Each cloud below is a set of points, in no order, taken from a shape made of curves that can fork, meet and close up, bent smoothly into 10 dimensions.
After each cloud, say how many separate pieces and how many independent loops its shape has (a theta shape has two loops).

W (87 x 10):
[[ 11  -9  34 -13  47  34 -61  31  -7  -7]
 [  9 -11  11  -3  22  34 -44  36   0 -41]
 [ 31  23 -33  16 -64  -1  42 -43  56  -1]
 [  6 -16  27 -11  36  35 -51  40  -4 -36]
 [ 17  -7   6   0 -23  22   3 -13  32 -26]
 [  0 -25  22  -9 -18  28  -3   4  24 -50]
 [ -6 -31  54 -20  -5  31  -6  -4  26 -42]
 [ 27   7  28  -9  29  35 -57   1   3  41]
 [ 32  34 -50  21 -75  -9  50 -44  63   3]
 [  5 -16  38 -16  47  34 -61  39  -7 -24]
 [ 17  13 -40  18 -22  19 -16  23  18 -39]
 [  6 -18  10  -3 -22  26  -3   2  26 -45]
 [ -5 -30  41 -15 -10  32  -5  -1  25 -48]
 [ 19  -3   6   2 -24  21   5 -15  33 -23]
 [ 12  -8   4   0  16  33 -42  34   2 -42]
 [  2 -21  14  -6 -20  28  -4   4  25 -50]
 [ 16  -5  31 -12  44  35 -61  27  -5   0]
 [ 43  52 -66  30 -67  -8  41 -39  59  20]
 [ 30  12  32 -10  26  35 -55 -11   6  57]
 [ 18  22 -52  22 -33  12  -7  20  23 -36]
 [  8 -14  17  -5  26  34 -46  37   0 -40]
 [ 15  -8   7  -1 -23  23   1  -9  31 -30]
 [ 39  48 -63  29 -73 -10  47 -41  61  15]
 [ 25   5  27  -9  32  35 -58   6   1  32]
 [  3 -20  11  -5 -22  26  -2   3  25 -48]
 [ 31  14 -18  11 -51   8  29 -39  49  -3]
 [ -5 -31  47 -18  -7  32  -5  -2  26 -45]
 [ 31  32 -46  20 -73  -8  49 -44  61   2]
 [ 48  55 -68  32 -62  -4  36 -36  56  28]
 [ 12  -7   0   2  13  31 -39  34   4 -42]
 [ 14  -3 -11   7   4  30 -34  32   7 -42]
 [ -4 -30  36 -14 -12  30  -5   2  24 -48]
 [ 43  51 -64  29 -70  -9  44 -40  60  17]
 [ 29   9  30  -9  28  35 -57  -5   4  47]
 [  6 -16  39 -16  48  34 -59  40  -9 -23]
 [ 22  -1   4   3 -28  19   8 -21  36 -16]
 [ 17   9 -32  15 -14  23 -21  25  14 -41]
 [ 25   4  27  -8  33  35 -58   9   1  28]
 [ 30  17 -24  13 -57   3  35 -41  52  -3]
 [ 24   1   2   4 -30  19   9 -23  37 -13]
 [ 15   3 -21  11  -5  27 -28  28  11 -41]
 [ 34  41 -56  24 -77 -12  51 -43  63   6]
 [ 29   9  -9   8 -42  12  21 -35  45  -5]
 [ 18  -4  29 -11  41  34 -60  24  -4   5]
 [  9 -11  37 -15  48  34 -61  36  -9 -14]
 [ -2 -29  30 -12 -15  30  -5   2  25 -50]
 [ 27   4  -3   5 -36  16  16 -30  41  -8]
 [  7 -14  38 -16  48  34 -60  38  -7 -18]
 [ 18  16 -43  19 -25  17 -14  23  20 -39]
 [  0 -24  17  -7 -19  28  -4   5  24 -50]
 [ 27   7  -6   7 -38  13  19 -32  42  -6]
 [ 17   5 -27  13 -12  24 -24  27  13 -41]
 [ 12 -10   7   0 -22  23   1  -7  30 -33]
 [ 33  38 -54  24 -76 -11  51 -44  62   5]
 [  6 -16  31 -12  41  34 -54  41  -6 -34]
 [  7 -14  20  -7  30  35 -49  38  -2 -40]
 [  5 -17  36 -15  45  35 -58  40  -8 -27]
 [ 14   0 -15   8   0  28 -31  30   8 -42]
 [  6 -15  24  -9  33  34 -51  39  -3 -38]
 [  9 -13   7  -1 -22  24  -1  -2  28 -38]
 [  5 -17  32 -14  41  35 -55  41  -6 -33]
 [ 46  54 -67  32 -65  -6  39 -38  58  25]
 [  4 -16  36 -15  44  35 -57  40  -7 -31]
 [ 20   0  27  -9  38  35 -60  19  -2  14]
 [ 31  26 -38  17 -68  -3  44 -44  57   0]
 [ -2 -28  27 -11 -16  29  -5   3  24 -50]
 [ 14  -5  -7   6   7  31 -35  32   6 -42]
 [ 31  28 -41  19 -71  -6  47 -44  60   1]
 [ 26   7  27  -9  31  36 -57   3   2  38]
 [ 30  20 -28  15 -60   1  38 -42  54  -2]
 [ 22   2  26  -9  36  34 -59  16  -1  19]
 [ 18  20 -49  21 -30  14 -11  21  21 -38]
 [  8 -14  37 -16  48  34 -61  37  -8 -17]
 [ 13  -7  32 -12  44  34 -61  30  -5  -3]
 [ 21  -2   5   2 -25  20   5 -18  34 -19]
 [ 23   3  27  -9  36  35 -58  13   0  22]
 [ 19  -2  29 -10  40  35 -60  21  -3   9]
 [ 36  43 -60  26 -76 -11  50 -43  63   8]
 [ 26   3  -1   5 -33  17  13 -28  39  -9]
 [ 29  12 -15  10 -48   9  27 -37  47  -3]
 [ 10 -10  35 -14  47  34 -61  34  -8 -10]
 [ 29  10  29 -10  27  36 -57  -8   5  54]
 [ 17  12 -37  17 -19  20 -18  24  16 -39]
 [  8 -15   8  -2 -23  25  -1   0  26 -42]
 [ 37  46 -61  26 -75 -12  49 -42  63  10]
 [ 11 -11   7  -2 -23  23   0  -4  28 -37]
 [ -8 -31  61 -22  -2  32  -6  -4  28 -38]]
pieces | 2
loops | 0

M (63 x 10):
[[ 31 -11  25  11 -86  60  15 -44  -9  78]
 [ 51  -6  46  56 -73  18 -17 -57  -1  39]
 [ 30 -12  21   7 -86  64  15 -43 -10  76]
 [ 17 -45  -7   5 -50  67  13  -3  -5  50]
 [ 39 -36  26  62 -35  10 -19 -24   5  14]
 [ 23 -35  -7  -1 -66  80  11 -15 -11  57]
 [ 26 -23  -1  -2 -80  83  11 -28 -14  65]
 [ 31 -10  30  14 -85  53  15 -47  -8  79]
 [ 42 -32  28  62 -40  12 -22 -28   3  13]
 [ 24 -30  -5  -2 -73  83  10 -21 -13  61]
 [ 47  -4  50  52 -75  18  -9 -58   0  50]
 [ 35  -5  45  30 -80  31  12 -52  -2  76]
 [ 23 -52  21  55 -17   5  -1   0  12  22]
 [ 30 -14  16   4 -86  71  14 -41 -12  74]
 [ 11 -57   2  22 -27  40  17  11   5  43]
 [ 53  -9  41  59 -67  18 -24 -55  -2  29]
 [ 52 -16  35  62 -58  19 -28 -47  -1  18]
 [ 36  -5  47  33 -79  28  11 -54  -1  75]
 [ 43  -3  51  46 -76  20   0 -57   0  61]
 [ 11 -62  12  39 -13  16  13  15  13  34]
 [ 40  -4  52  39 -79  23   7 -56  -1  69]
 [ 53  -9  43  59 -68  19 -21 -56  -1  33]
 [ 44  -3  52  48 -76  20  -2 -58  -1  59]
 [ 29 -17   8   1 -85  76  12 -37 -13  70]
 [ 29 -16  12   3 -86  73  13 -37 -12  73]
 [ 12 -52  -4  14 -39  53  15   6   1  46]
 [ 10 -60   5  30 -19  28  17  14  10  39]
 [ 15 -58  16  48 -11   7   8  10  14  29]
 [ 54 -11  39  60 -64  19 -26 -53  -2  26]
 [ 49 -23  31  63 -51  16 -27 -39   1  15]
 [ 28 -48  23  59 -21   5  -7  -6  11  19]
 [ 51 -19  35  62 -56  17 -27 -45  -1  18]
 [ 52  -7  44  58 -70  19 -19 -57  -2  35]
 [ 23 -32  -6  -2 -70  82  11 -18 -12  58]
 [ 46 -26  30  63 -46  14 -25 -35   2  14]
 [ 29 -22   4  -1 -82  81  12 -32 -15  66]
 [ 16 -48  -5   9 -45  62  14   1  -3  48]
 [ 49  -5  49  54 -74  18 -12 -58  -2  46]
 [ 12 -55   0  19 -31  46  16   9   4  45]
 [ 40  -4  51  43 -78  20   3 -57   0  66]
 [ 14 -60  15  46 -12   9  11  12  14  31]
 [ 15 -51  -5  11 -41  58  14   3  -1  47]
 [ 32  -8  38  21 -83  42  15 -48  -5  79]
 [ 36 -40  27  61 -32   9 -16 -19   7  15]
 [ 32  -6  41  24 -82  40  14 -51  -4  78]
 [ 32 -42  24  60 -27   8 -12 -13   9  16]
 [ 47  -5  50  50 -75  19  -6 -58  -2  53]
 [ 12 -60  14  42 -13  13  11  13  13  33]
 [ 28 -47  23  59 -23   6  -8  -8  10  19]
 [ 10 -62  10  36 -14  19  15  15  12  36]
 [ 52 -13  38  61 -61  18 -26 -50  -1  23]
 [ 38  -5  49  36 -79  25   9 -54  -2  73]
 [  9 -59   4  27 -23  33  17  13   8  41]
 [ 32  -9  34  18 -83  49  15 -48  -6  79]
 [ 20 -54  19  54 -16   5   1   3  13  23]
 [ 26 -27  -2  -4 -78  83  11 -25 -14  63]
 [ 17 -57  17  51 -13   6   4   7  14  26]
 [  9 -60   7  31 -18  25  16  14  10  39]
 [ 35  -5  44  28 -80  34  13 -51  -4  78]
 [ 45 -30  29  63 -44  14 -25 -32   2  14]
 [ 28 -20   5  -1 -83  81  12 -33 -13  68]
 [ 20 -39  -8   1 -60  75  11 -10  -9  54]
 [ 18 -42  -7   2 -56  72  12  -6  -6  51]]
pieces | 1
loops | 1
